Look-ups in named tables: a row name and a column name give one cell, copied from the table.

Kinoz:
         Dukava   Nik   Nis   Rop  Kagabu   Zez  Veravas
Pudaf       -34  -496  -556  -520     -15   277      730
Kad         222   101   700   411     628  -497     -301
Puvazof     187   885   232   284      25   219     -607
Zas           0  -427  -274   -84     104   222      429

What is the Kagabu of Kad in Kinoz? 628
What is the Nis of Puvazof in Kinoz? 232
What is the Veravas of Pudaf in Kinoz? 730
What is the Kagabu of Pudaf in Kinoz? -15
What is the Veravas of Kad in Kinoz? -301
What is the Veravas of Zas in Kinoz? 429
What is the Rop of Pudaf in Kinoz? -520
What is the Dukava of Kad in Kinoz? 222
What is the Nis of Kad in Kinoz? 700
What is the Rop of Zas in Kinoz? -84
What is the Dukava of Pudaf in Kinoz? -34
Which row has the largest Nik? Puvazof

Table Dig
         Pabev  Vafi  Dif  Zulagi  Moriso  Lib  Tezivo  Dubozu  Vodi
Megubaf     61    53   52      50      39   65      63      69    36
Rezez       70    68   45      57      37   73      71      74    44
Kores       42    49   61      31      58   59      59      62    67
Panu        60    70   64      87      65   52      22      47    75
Tol         69    66   35      59      31   68      49      75    51
Zenivu      76    51   40      53      28   64      59      82    65
Kidater     86    62   58      54      73   72      60      50    96
Som         52    66   62      83      67   43      33      46    80
Faved       43    72   64      66      75   48      38      44    83
Mobo        43    52   37      35      41   54      39      63    72
Ren         40    55   66      44      62   46      42      51    83
Digi        55    49   69      37      56   75      72      62    38
Remufin     80    80   56      75      77   78      67      57    63
Nepiloz     54    34   65      70      61   34      68      57    63

Rezez, Pabev => 70
Mobo, Tezivo => 39
Rezez, Vodi => 44
Faved, Dif => 64
Remufin, Vafi => 80
Kidater, Lib => 72
Mobo, Dubozu => 63
Nepiloz, Lib => 34
Nepiloz, Vodi => 63
Megubaf, Dubozu => 69
Tol, Vafi => 66
Nepiloz, Tezivo => 68
Row with the largest Pabev: Kidater

Lum:
,Takizug,Baduve,Mati,Dis
Zef,146,234,18,86
Vib,149,244,95,160
Monizes,121,132,156,132
Moviki,107,127,83,202
Rul,126,142,144,99
Ved,154,237,56,68
Sulu,150,112,215,228
Pim,143,84,156,181
Mib,147,174,132,56

What is the Baduve of Pim in Lum?
84
What is the Baduve of Sulu in Lum?
112
What is the Takizug of Rul in Lum?
126
What is the Baduve of Ved in Lum?
237
What is the Mati of Pim in Lum?
156
What is the Dis of Monizes in Lum?
132
What is the Dis of Ved in Lum?
68
Row with the largest Takizug: Ved

Porek =
fields: Solubup, Koz, Bim, Zub, Kazi, Dis
Nogo: [403, 537, 403, 489, 252, 379]
Ruve: [348, 393, 419, 291, 266, 391]
Fet: [508, 491, 300, 362, 216, 309]
Tos: [443, 254, 346, 387, 494, 445]
Namufol: [426, 396, 368, 299, 284, 301]
Surep: [296, 369, 503, 399, 581, 587]
Bol: [606, 777, 61, 397, 621, 592]
Fevov: [425, 271, 444, 528, 442, 307]
Lofiv: [348, 479, 153, 479, 458, 414]
Veg: [419, 462, 212, 723, 215, 314]

What is the Solubup of Ruve in Porek? 348
What is the Dis of Bol in Porek? 592
What is the Koz of Surep in Porek? 369
What is the Bim of Fet in Porek? 300
What is the Solubup of Fet in Porek? 508
What is the Solubup of Veg in Porek? 419
What is the Koz of Namufol in Porek? 396
What is the Dis of Namufol in Porek? 301
What is the Zub of Tos in Porek? 387
Which row has the largest Koz? Bol

Sif:
|  | Fas | Pag | Keruge |
|---|---|---|---|
| Zitegot | 0.29 | 0.34 | 0.60 |
| Dafumo | 0.29 | 0.67 | 0.46 |
| Ked | 0.77 | 0.37 | 0.50 |
| Didog | 0.11 | 0.36 | 0.42 |
| Vez | 0.77 | 0.28 | 0.54 |
| Gamuv | 0.44 | 0.72 | 0.46 |
| Dafana | 0.60 | 0.18 | 0.74 |
| Bibe | 0.38 | 0.51 | 0.62 |

Keruge of Bibe = 0.62
Fas of Ked = 0.77
Keruge of Zitegot = 0.60
Fas of Zitegot = 0.29
Fas of Didog = 0.11
Fas of Dafumo = 0.29
Keruge of Didog = 0.42
Fas of Dafana = 0.60
Fas of Bibe = 0.38
Pag of Zitegot = 0.34
Pag of Dafumo = 0.67
Keruge of Dafumo = 0.46
Pag of Dafana = 0.18
Pag of Ked = 0.37
Keruge of Vez = 0.54
Fas of Vez = 0.77
Row with the largest Pag: Gamuv

Gadeko.tsv
	Pivide	Ginum	Fegoli	Daveno	Sirip	Muvivo	Renunav	Bututo	Mezit	Mos
Rup	37.032	73.253	79.800	38.055	5.099	11.585	9.267	27.079	4.521	8.221
Ful	49.142	9.878	29.218	22.325	88.331	76.297	82.110	77.041	89.833	85.529
Puru	49.540	8.924	28.546	21.789	89.588	77.170	83.062	77.801	90.583	86.242
Vuno	91.426	85.993	28.303	76.131	37.420	50.377	16.286	28.171	58.254	66.880
Gud	37.019	73.496	79.986	37.932	5.006	11.527	8.842	26.999	4.345	7.971
Bog	49.607	8.930	28.441	21.849	89.637	77.244	83.052	77.826	90.606	86.284
Pilop	49.464	9.163	28.755	21.934	89.255	76.904	82.809	77.573	90.245	85.999
Mog	31.549	63.707	10.689	75.344	67.859	88.801	19.898	9.264	77.736	73.990
Miz	90.853	85.544	28.707	75.877	37.320	50.081	16.574	28.315	57.768	66.286
Mov	92.907	87.454	27.225	77.325	37.372	50.915	15.045	27.607	59.184	68.246
Zipided	31.050	64.862	10.578	75.380	67.875	89.714	18.806	7.926	78.056	74.218
Gufosi	31.382	63.186	9.177	76.144	69.338	89.968	20.132	9.355	79.308	75.473
Megez	37.129	73.410	80.254	37.306	5.124	11.633	8.700	27.346	4.391	7.695
Foz	36.976	73.201	79.956	37.949	5.023	11.510	9.262	27.055	4.430	8.120

What is the Mezit of Vuno in Gadeko?
58.254
What is the Mezit of Gufosi in Gadeko?
79.308
What is the Muvivo of Mov in Gadeko?
50.915
What is the Daveno of Puru in Gadeko?
21.789
What is the Mos of Zipided in Gadeko?
74.218
What is the Daveno of Megez in Gadeko?
37.306
What is the Muvivo of Megez in Gadeko?
11.633
What is the Daveno of Rup in Gadeko?
38.055
What is the Sirip of Bog in Gadeko?
89.637
What is the Mos of Foz in Gadeko?
8.120
What is the Fegoli of Ful in Gadeko?
29.218
What is the Mos of Gud in Gadeko?
7.971
What is the Bututo of Miz in Gadeko?
28.315
What is the Ginum of Foz in Gadeko?
73.201
What is the Mezit of Bog in Gadeko?
90.606
What is the Sirip of Miz in Gadeko?
37.320

Zof:
	Bagit	Ful	Kodefi	Ninem	Feteno	Faku	Gevi	Pefa
Zur	144	138	67	52	226	178	84	165
Bagigo	6	121	121	217	122	103	179	69
Taz	67	143	38	100	227	180	129	114
Mires	214	183	77	75	185	220	154	149

Bagigo, Pefa: 69
Zur, Feteno: 226
Bagigo, Feteno: 122
Taz, Faku: 180
Zur, Ful: 138
Mires, Faku: 220
Taz, Ninem: 100
Bagigo, Ful: 121
Mires, Gevi: 154
Zur, Pefa: 165
Mires, Ninem: 75
Zur, Ninem: 52
Bagigo, Ninem: 217
Mires, Ful: 183
Zur, Gevi: 84
Mires, Feteno: 185
Zur, Bagit: 144
Row with the largest Pefa: Zur

Fezus:
fields: Kisos, Rul, Ved, Rel, Mif, Kavu, Pif, Teror, Gutopi, Leleli
Bibo: [25.78, -45.90, -8.18, 30.55, -50.16, 59.19, 28.85, -1.38, 89.82, 26.32]
Mokil: [93.15, 77.27, 48.29, 77.35, 33.69, 64.63, -28.97, -8.49, -55.74, 5.99]
Nibe: [95.65, 75.10, 12.77, 40.40, -3.91, 48.42, 47.86, 15.31, -58.19, -1.36]
Tum: [-34.21, 27.00, -16.91, 23.15, -45.61, -47.92, 17.97, 92.37, -6.76, -44.23]
Gutinu: [33.60, -30.25, -29.41, 53.62, 56.61, -25.43, 87.06, 59.21, -37.28, 42.93]
Kud: [-38.30, 42.36, 69.92, 42.30, -24.68, -52.60, -20.39, 63.38, 0.21, -17.64]
Bel: [29.92, 76.40, -55.08, -28.01, 37.56, -15.70, 15.22, 77.84, -2.92, -2.36]
Mev: [49.94, 43.62, 35.47, -25.65, 1.81, 72.61, -5.28, 34.08, 15.82, 76.87]
Gerufu: [86.25, 1.02, -14.67, 95.52, 55.14, -22.18, -51.00, -33.67, -58.50, 30.94]
Temudaz: [27.54, 53.19, -7.24, -56.57, 16.20, 88.76, 60.38, -49.39, -3.62, 72.65]
Pivag: [57.03, -50.68, 85.89, -25.89, -31.97, 12.74, -61.63, -42.43, 69.09, 87.90]
Gak: [-33.03, -29.23, -61.56, 19.37, -2.76, 30.93, -60.60, 1.55, -60.18, -23.04]

Pif of Gak: -60.60
Ved of Tum: -16.91
Gutopi of Mev: 15.82
Teror of Mev: 34.08
Mif of Gerufu: 55.14
Rul of Mev: 43.62
Leleli of Gutinu: 42.93
Gutopi of Gak: -60.18
Kavu of Gerufu: -22.18
Rel of Mev: -25.65
Kavu of Mokil: 64.63
Rul of Tum: 27.00
Pif of Bel: 15.22
Ved of Gerufu: -14.67
Rul of Temudaz: 53.19

